(in the rows, 128 means zero)
The same turns and mirrors carry the whole set onto itself and the rows of a family onto each other. Which other rows belong to the same family as each row named below? List them in the order they appear above.
These 18 rows form 3 families of 6 rows each.
J953: [165 113 119 143 122 122 125 156  93 128 124]
J247: [104 115 112  83 119 108 129 111 149 111 105]
J313: [122 124  93 167 116 111 120 136 135 139 136]
J130: [116 124 163 120 116 142 160 123 119 156 113]
J381: [162 137 146 134  90  98 119 142 133 101  85]
J384: [126 138 151  89  97 123 149 151 171 159 113]
J222: [134 138 117 162 121 101 150 147 168  95 114]
J331: [111 127 118 132 152  83 110 126 139 138 132]
J171: [127 114 154 121 165 124 147 152 109 156 127]
J360: [133 136 134 109 103 120 153 148 116 178  71]
J412: [127 113 128 161 105 129 113 173 144 120  91]
J887: [106 106 119  89 114 136 169 128 141 132 131]
J457: [120 115 121 106 151 100 178 140 110 158 115]
J9: [115 120 127  81 114  86 157 144 154 131  74]
J598: [150 120 119 122 133  72 117 132 140 104 141]
J639: [163 127 119 141 135 143 132 187 119 147  99]
J693: [166 153 136 107  97 138 151 147 145 150  88]
J234: [143 150 117 130 102 109 140 123 155  94  76]

The rest of the family of J222: J313, J130, J384, J412, J887
The rest of the family of J171: J247, J331, J639, J693, J234

The same turns and mirrors carry the whole set onto itself and the rows of a family onto each other. Which other rows belong to the same family as each row named below? List them in the order they appear above.
These 40 rows form 5 families of 8 rows each.
J528: [148 138 177 106 129 103 137 118]
J650: [107 119  94 140 128 149 122 136]
J287: [159 113 121  96 124 123 161 128]
J992: [ 92 138 101 137 129 142 133 139]
J620: [ 92 108 158 130 150 132 144 119]
J405: [158 162 119 136 101 122 120 119]
J411: [155 120 169  93 124 106 135 114]
J635: [120 112 157 153 123 111 163 137]
J217: [161 104 115  99 126 129 152 130]
J2: [164 167 123 134 113 126 116 118]
J117: [166 152 112 119 105 122 113 136]
J544: [116 120  88 139 128 148 127 127]
J333: [137 135 130  96 150 137  89 118]
J212: [ 98 100 154 110 154 128 142 138]
J485: [103 139 105 155 131 146 127 142]
J144: [141 141 185 108 127 105 133 127]
J152: [ 99 106 160 103 153 147 132 125]
J657: [151 105 113 101 130 144 148 152]
J206: [ 94 154 159 149 127 123 106 124]
J422: [103 151 160 144 126 108 112 106]
J795: [124 134 145 156  99 124 165 133]
J832: [164 120 172 108 126 113 131 118]
J389: [147  97 112 111 127 150 152 139]
J105: [136 149 115  93 133 140  95 119]
J717: [112 161 163 140 125 103 106 121]
J26: [113 132 121  88 142 143  99 120]
J379: [162 151 122 139  93 115 134 135]
J857: [121 125 141 152 106 116 170 140]
J947: [143 128 153 160 113 108 158 137]
J899: [141 131 177 107 123 103 112 108]
J587: [ 98 144 152 151 133 128  96 126]
J803: [132 138 123  96 127 132  83 120]
J858: [100 161 133 151 127 110 107 122]
J53: [132 127 128  89 157 128  96 123]
J450: [124 122 151 152 128 119 175 136]
J219: [156 152 113 143 102 109 128 130]
J807: [ 94 109 148 108 163 137 124 120]
J835: [156  97 138  97 127 141 154 134]
J196: [115 129  94 143 132 152 149 146]
J23: [ 92  93 148 116 141 127 143 139]

The rest of the family of J219: J992, J152, J657, J422, J832, J803, J450
The rest of the family of J26: J620, J117, J947, J899, J858, J835, J196
The rest of the family of J217: J528, J650, J405, J333, J212, J206, J857

